104	103	102	105
133	132	126	125
--> 133, 132

130	127	133	147	120
144	120	113	102	134
--> 147, 144

132	150	141	123	102	144 --> 150, 144

106	101	119	130	147 --> 147, 130

115	132	129	136	125	132	132
120	102	133	148	111	105	124
--> 148, 136

108	106	113	122	119	118	119
142	150	149	128	137	144	139
--> 150, 149

125	123	136	148	120	155	154 --> 155, 154
---
[107 106 129 146] gives 106
[113 105 116 135 113] gives 116
[126 152 133 136 133] gives 133
[153 128 113 115 114] gives 113
[107 138 129 106 128] gives 129
[133 132 128 114 107 148 124] gives 107
[136 108 140 153 121 109 145] gives 121
---
[[102 142 138 125 154 143 137]
 [153 112 117 127 107 115 119]] >> 154, 102

[ 98 137 131 118 149 132] >> 149, 98

[105 123 121 143 147] >> 147, 105

[122 128 140  98 103] >> 140, 98

[102 105 107 116] >> 116, 102

[128 136 124 150 132 134] >> 150, 124

[ 99 119 140 135 119 144] >> 144, 99
---
[[128 112 104 112 145]
 [113 123 136 111 139]
 [146 150 131 105 108]]
136

[[127 136 132 139 115 132 120]
 [126 122 136 119 102 128 140]]
136

[[113 142 138 123 120 137]
 [107 130 124 104 131 135]]
124

[[124 135 153 142 134]
 [143 150 133 135 115]
 [111 127 118 107 145]]
133

[[122 131 105 129]
 [128 121 105 124]]
105

[[116 125 152 119]
 [112 119 130 115]]
130

[[143 141 108 128 110 129 130]
 [122 117 154 136 144 138 134]]
154
---
[134, 156, 146, 115]	156
[129, 104, 132, 131, 118, 117]	104
[113, 105, 133, 107, 119, 143]	105
[123, 102, 116, 128, 100]	102
[136, 127, 118, 101, 131]	127
[129, 126, 151, 134, 111, 132]	126
[106, 111, 138, 141, 145, 126, 137]	111
[130, 151, 131, 122, 139]	151
---
140  122  139  127
123  119  151  132
133  124  138  128
-> 124

120  116  127  103 -> 116

131  116  141  127
132  103  137  117
138  113  151  126
-> 113

149  126  157  153 -> 126

135  153  130  129 -> 153

113  129  128  132
124  151  152  135
130  118  125  134
-> 118
---
[[133 129 127 127]
 [119 110 110 150]
 [130 131 129 128]] out 128

[[126 128 128 129 129 127]
 [122 110 130 114 154 148]
 [122 131 122 135 119 132]] out 132

[[138 157 149 126 142 132 131]
 [127 149 137 134 152 136 148]
 [125 145 133 134 153 140 150]] out 150

[[106 123 126 139 131 142 139]
 [ 98 117 120 135 129 126 138]
 [117 124 128 131 123 123 132]] out 132

[[147 130 107 129 148 128]
 [146 128 118 136 146 122]
 [123 131 111 118 127 143]] out 143

[[125 118 137 106 143 124 102]
 [142 154 124 141 113 143 102]
 [113 152 130 119 109 120 151]] out 151

[[106 133 138 132 117]
 [114 133 142 130 113]
 [111 134 141 131 114]] out 114

[[101 130 113 123 140 118]
 [107 110 122 142 139 118]
 [140 112 145 141 122 144]] out 144

[[152 128 107 107 152]
 [148 132 114 103 149]
 [145 135 118 100 146]] out 146
---
[[117 122 130 129 150]
 [132 117 142 142 136]] ⇒ 117

[[119 138 130 137 148 122]
 [134 148 129 111 121 137]
 [ 98 145 127 133 132 120]] ⇒ 134

[[130 133 150 122 151 126 139]
 [128 129 127 128 127 128 127]] ⇒ 130

[[131 104 118 138 139]
 [146 114 113 124 132]] ⇒ 131

[[132 142 126 111 127 153 130]
 [128 131 126 119 129 137 128]
 [134 107 126 143 122 140 127]] ⇒ 128

[[135 131 107 130 122]
 [129 128 118 129 127]
 [129 126 118 129 128]] ⇒ 129

[[150 116 132 128 145 130]
 [115 128 132 131 129 125]] ⇒ 150

[[106 121 137 125 132]
 [139 133 127 109 137]
 [130 135 135 150 125]] ⇒ 139

[[129 120 122 128  98 128 139]
 [131 122 131 139 128 130 143]] ⇒ 129

[[120 139 119 132 124 101 123]
 [134 152 113 131 133 128 127]] ⇒ 120
---
[120, 130, 133, 114, 144, 104, 117]	120, 117
[106, 122, 129, 138, 125]	106, 125
[[125, 129, 146, 143, 124, 136, 127], [139, 120, 129, 126, 129, 125, 100]]	125, 100
[129, 137, 122, 127, 105, 110]	129, 110
[138, 151, 114, 151, 122, 139]	138, 139
[133, 136, 152, 129]	133, 129
---
[117 132 124 131 106 135]: 135, 132

[[140 122 138 136 130 125]
 [134 124 124 125 103 133]]: 140, 138

[[133 100 124 136 102 101 120]
 [138 128 154 109 128 150 124]]: 154, 150

[105 153 146 121]: 153, 146

[[128 113 140 146 110 131]
 [134 110 129 156 113 131]]: 156, 146

[[123 129 116 144 139 136]
 [154 126 133 111 123 155]
 [114 126 134 115 145 141]]: 155, 154

[[147 142 102 157]
 [148 147 125 153]]: 157, 153

[[126 105 124 109 122 123]
 [133 125 128 119 131 115]
 [124 115 136 120 120 120]]: 136, 133
---
[[134 126 113 122]
 [130 103 142 145]
 [122 121 146 119]] --> 119

[[136 135 132 122 134 150]
 [134 148 148 144 123 132]
 [121 141 145 126 124 138]] --> 138

[[128 125 134 100 117 137]
 [136 150 136 133 128 132]
 [122 123 121 133 133 130]] --> 130

[[151 103 133 132 148]
 [125 142 123 106 108]
 [114 153 133 143 147]] --> 147

[[103 156 120 127]
 [146 118 117 147]
 [154 118 153 130]] --> 130

[[136 137 137 137]
 [150 112 119 143]
 [118 140 108 136]] --> 136
---
[158 150 111 134 153 136 128] Out: 150

[[150 138 133 138 117 154 138]
 [139 133 131 133 123 140 133]
 [128 128 128 128 128 129 127]] Out: 128

[[110 126 149 113 111]
 [133 138 122 148 144]] Out: 138

[[115 151 136 130]
 [137 135 125 120]] Out: 135

[136 120 155 127 119 133 147] Out: 120

[[147 128 106 112 127]
 [132 130 137 133 119]] Out: 130

[157  99 155 131 118 132 134] Out: 99
---
127  154  146  131   98  123 -> 146

147  128  130  147  156  126  138
131  130  128  140  139  131  133
147  128  129  139  137  125  129
-> 129

152  125  135  106 -> 135

121  112  101  134  120
138  124  126  124  119
-> 126

148  152  108  110 -> 108

157  108  130  153  131  117 -> 130

116  129  119  122  129  115  144
135  126  128  142  140  147  116
121  138  128  140  138  147  106
-> 128

124  136  131  118
123  131  130  118
127  151  133  119
-> 133

127  130  106  113 -> 106
---
[117 117 148 119 106 110 113] gives 119, 148

[119 121 141 122 107] gives 141, 141

[116 114 153 121 138 139 143] gives 121, 153

[141 129 135 104 100] gives 135, 141

[114 148 156 144 139] gives 156, 156

[142 144 100 128 143 140 139] gives 128, 144

[[147 105 135 128 135 140 148]
 [132 142 139 146 104 125 120]
 [147 102 133 124 139 142 150]] gives 146, 150
---
[134 122 138 116 125 149] ans = 134, 149

[[148 131 113 128 121 103]
 [126 122 132 125 129 133]
 [133 100 120 139 149 142]] ans = 148, 142

[[141 104 130 133 154]
 [125 148 118 106 127]] ans = 141, 127

[120  99 125 128 129 120] ans = 120, 120

[[118 142 127 122 131 120 124]
 [121 102 134 127 143 153 109]] ans = 118, 109

[122 130 140 120 151 117 113] ans = 122, 113
---
Input: 106  134  133  135  129  130  139
Output: 133
Input: 129  123  125  116  105  130
Output: 125
Input: 143  149  119  137  142  153  158
Output: 119
Input: 141  131  135  148  150  107  126
Output: 135
Input: 140  126  109  103  111  107  126
Output: 109
Input: 122  122  110  113  102  125
Output: 110
Input: 134  118  135  155  116  124
Output: 135
Input: 144  101  137  122  156  117  134
Output: 137
---
[120 105 141 106 151] -> 106

[[117  99 105 117]
 [122 116 144 130]] -> 117

[116 149 123 152 103] -> 152

[[104 130 118 111 105 136 138]
 [152 135 119 117 127 154 116]
 [117 130 128 120 113 143 150]] -> 111

[[138 127 139 118 116 126]
 [135 134 122 121 115 105]
 [125 125 138 135 139 152]] -> 118

[135 145 150  98] -> 98

[144 132 148 105] -> 105

[140 126 136 141 153 115 127] -> 141

[141  99 108 126] -> 126
---
Input:
127,129,114,123,126,150,111
125,122,122,145,128,133,131
Output: 127

Input:
132,116,143,128,142
142,122,122,131,134
139,102,140,128,147
Output: 132

Input: 131,122,143,137,113,106
Output: 131

Input: 140,100,120,99,158,156
Output: 140

Input: 100,113,131,118
Output: 100

Input: 141,116,110,125,113,151
Output: 141

Input:
146,143,114,111
144,143,116,107
115,125,140,142
Output: 146

Input: 157,147,124,107,114
Output: 157
---
[110 132 145 101 125] => 145
[120 127 108 138 122 133  99] => 108
[153 139 123 131] => 123
[122 148 101 119 103] => 101
[100 134 129 137 143] => 129
[145 128 123 150] => 123
[132 121 143 150] => 143
[100 123 133 136 138 156] => 133
